In the rows, zero is written as 128.
Each path below is one point turned by a fixed rotation once a step. After each direction that follows a path, write how fast that rotation turns it, in degrees a step (0 if it stays still).
Each turn is a multiple of 5 degrees from 10 to 175, or 0.
Each row of a path follows its step; steps can be skipped.
path 1
step 1: 103 167 169 109 106 160 143 130 120 103 153 154 86 60 123 126 138 127
 169 139 150 71 91 111 138 105 93 156 163 159 149 102 163 149 137 126
 109 149 142 158 132 102 111 159 159 182 126 166 131 112 85 83 141 134
 133 161
step 2: 122 160 148 163 104 110 139 86 117 99 175 104 161 151 121 138 130 102
 132 155 141 102 120 209 134 172 132 82 164 120 154 159 185 131 170 150
 104 142 146 140 161 128 119 138 125 183 134 142 89 115 93 109 110 134
 135 180
step 4: 135 117 165 134 121 139 106 82 134 67 126 102 133 108 122 112 129 91 134
 172 120 121 134 103 158 101 93 109 127 168 145 68 160 134 76 121 142
 135 118 164 195 143 106 138 125 174 132 69 129 182 124 118 132 105 165
 100
step 5: 153 125 146 131 106 189 99 109 122 134 161 105 165 171 139 93 108 94 142
 101 152 99 92 172 109 99 127 103 121 176 160 112 106 124 107 140 128
 129 101 115 161 174 151 148 125 118 157 76 108 110 106 53 111 160 161
 124
step 6: 110 166 169 131 102 115 129 149 92 152 158 142 129 114 169 117 164 119
 106 128 122 83 89 131 151 128 120 104 128 180 96 106 116 153 91 125 111
 123 122 98 121 170 100 182 166 132 191 136 137 112 119 145 175 163 190
 108
step 7: 163 175 143 153 61 125 112 146 153 103 146 149 97 142 111 85 143 161 91
 148 104 119 121 155 88 142 96 139 134 132 138 117 137 143 140 147 85
 161 136 191 172 164 78 134 154 180 148 137 127 128 137 139 124 172 147
 78
step 8: 73 168 173 75 83 181 137 111 161 110 99 112 143 144 127 125 154 159 132
 117 151 139 119 161 97 133 138 107 148 106 180 144 139 104 104 170 139
 120 132 154 165 174 74 119 129 94 163 169 99 125 111 120 156 153 142
 134
step 9: 97 100 139 89 93 148 130 151 114 67 163 106 130 119 177 135 156 122 152
 118 116 78 95 107 113 108 101 101 118 133 153 151 128 131 122 157 146
 155 140 116 126 137 62 151 76 182 170 117 114 172 96 172 163 114 107
 131
step 10: 132 145 134 119 131 154 89 99 138 131 179 138 156 162 136 104 105 116
 117 112 144 81 114 136 123 154 117 130 84 143 116 152 158 139 147 134
 132 149 93 146 157 120 68 112 72 149 66 111 87 167 77 141 148 140 187
 95
step 11: 95 190 135 106 103 140 119 129 110 98 127 183 143 126 136 165 152 110
 125 67 86 81 114 179 116 104 149 118 122 148 147 71 123 138 121 100 168
 81 98 156 141 146 142 119 97 117 117 142 120 130 88 116 143 106 192 107
step 12: 146 143 116 122 110 116 155 107 104 109 198 138 149 129 105 160 147 176
 144 121 105 114 102 136 119 120 142 60 117 178 146 105 131 160 78 124
 130 152 110 153 138 166 81 149 130 168 131 163 170 144 110 116 67 82
 131 93
128 133 130 118 116 138 141 118 135 133 111 130 124 133 143 135 131 122
 128 116 123 128 126 126 145 127 137 129 130 123 129 129 121 129 123 120
 125 117 130 132 116 124 130 142 130 120 131 125 120 121 119 139 119 134
 130 127 => 135
135 114 132 118 137 139 122 120 145 124 139 127 124 127 133 131 119 132
 139 129 135 124 131 125 128 119 122 139 141 138 132 133 119 118 123 134
 136 129 136 118 122 136 120 145 126 125 124 125 127 129 131 124 131 120
 125 134 => 85
128 129 138 131 132 129 119 129 131 111 120 134 115 129 117 137 131 132
 124 120 127 144 133 123 122 125 130 138 133 133 119 124 127 121 131 124
 120 114 134 136 138 128 132 126 134 127 122 131 117 132 123 128 132 120
 137 107 => 100
128 136 118 112 141 123 123 135 128 127 125 126 131 120 125 127 129 136
 123 129 120 123 119 126 131 143 125 128 143 125 127 128 125 124 134 131
 123 117 118 137 115 133 114 123 119 129 129 118 122 127 115 117 133 130
 113 122 => 35
129 137 128 123 141 129 128 114 126 133 134 148 122 124 126 131 139 128
 136 126 121 138 127 130 122 129 127 112 133 113 131 126 116 125 141 136
 118 132 133 129 131 127 124 138 141 133 126 129 136 131 135 129 127 137
 132 136 => 65
path 2
step 0: 115 122 160 129 109 170 114 171 141 142 124 136 71 115 151 138 159 105
 146 176 169 141 145 135 108 196 129 141 100 125 160 88 145 152 64 136
 113 131 171 100 145 154 142 166 113 93 135 159 115 147 104 135 111 116
 129 131
step 1: 97 107 139 142 120 134 144 101 81 157 126 127 86 177 153 132 150 91 130
 104 132 160 132 114 96 133 161 106 157 162 167 102 114 127 133 135 115
 58 121 92 172 123 153 146 102 119 100 119 138 81 128 131 116 175 80 105
step 2: 144 108 135 124 99 148 149 137 68 158 117 136 121 128 162 111 153 142
 160 115 155 136 124 127 106 119 134 113 122 111 125 121 103 87 99 104
 125 136 69 106 145 164 119 118 158 101 82 136 129 122 118 126 60 151
 224 132
step 3: 95 97 122 158 89 119 141 157 97 127 101 130 94 126 152 90 87 107 172 114
 120 91 135 93 127 166 123 199 153 129 115 122 158 140 103 128 119 140
 94 102 122 174 190 154 119 89 104 119 126 146 132 152 141 105 109 151
step 4: 108 94 106 164 150 152 130 115 60 179 131 190 135 104 126 160 115 115
 145 130 184 117 97 90 143 120 147 154 117 117 127 108 139 121 117 165
 175 78 108 123 126 130 126 109 74 114 147 123 130 126 109 100 101 122
 100 100
step 5: 99 170 128 102 120 169 126 165 95 127 139 143 128 149 130 136 170 112
 158 110 178 106 147 111 117 153 145 132 135 146 170 75 113 126 78 99
 132 164 107 93 145 125 110 98 117 106 170 152 74 172 113 143 88 125 119
 160
step 6: 123 132 126 139 85 191 147 150 122 141 145 157 104 154 132 144 138 60
 138 155 95 142 160 111 123 179 177 141 143 136 113 106 144 179 139 144
 99 100 145 62 145 128 182 118 106 129 105 152 139 119 122 116 108 151
 140 115
step 7: 129 84 155 80 100 101 168 122 74 158 126 171 74 104 143 160 131 126 144
 103 166 158 113 116 121 135 187 87 164 138 128 121 99 126 112 138 113
 93 131 138 148 159 97 166 125 99 88 153 124 139 117 127 88 123 131 109
step 8: 121 113 112 141 129 90 131 173 88 146 106 94 110 163 134 109 120 138 141
 96 151 126 152 131 121 127 165 178 147 136 149 93 113 124 57 143 144
 137 83 85 158 160 165 118 156 103 113 148 129 99 169 83 119 124 164 142
step 10: 91 121 141 88 126 155 141 144 60 125 149 122 107 145 188 175 143 133 160
 89 147 101 149 119 116 121 125 163 131 147 123 88 142 109 138 130 188
 103 123 135 116 154 140 110 98 123 124 129 94 165 95 116 82 127 73 120
step 12: 120 133 132 121 89 171 151 115 87 162 135 191 111 129 117 112 131 85 119
 112 149 157 157 122 126 142 119 113 181 163 158 118 105 160 116 120 100
 93 143 117 139 170 161 168 111 78 126 123 125 129 172 176 96 150 110
 122
128 127 134 121 121 126 121 122 119 144 132 134 130 115 123 128 117 128
 137 137 124 132 123 140 130 131 124 127 133 128 128 129 119 139 133 115
 130 123 132 143 137 122 120 111 129 118 130 111 126 125 131 122 116 132
 129 122 => 140
137 129 137 131 118 124 121 135 128 125 126 113 131 135 130 129 133 120
 128 124 136 115 136 128 118 131 129 133 131 139 123 129 127 141 122 122
 135 128 127 136 120 118 129 145 144 123 127 118 117 133 125 118 122 119
 118 131 => 145
133 136 118 124 125 136 119 125 135 125 115 137 125 132 130 137 144 116
 125 131 121 121 130 132 117 138 130 125 128 142 132 131 124 119 133 129
 129 118 150 133 139 125 125 124 126 122 126 140 122 122 131 135 123 121
 132 130 => 65
125 137 120 130 130 129 127 135 119 122 130 135 131 135 124 129 138 119
 128 125 124 132 116 123 132 111 125 119 124 126 130 125 115 128 117 131
 134 128 124 123 138 132 119 129 146 122 140 118 123 111 132 122 137 135
 126 137 => 110
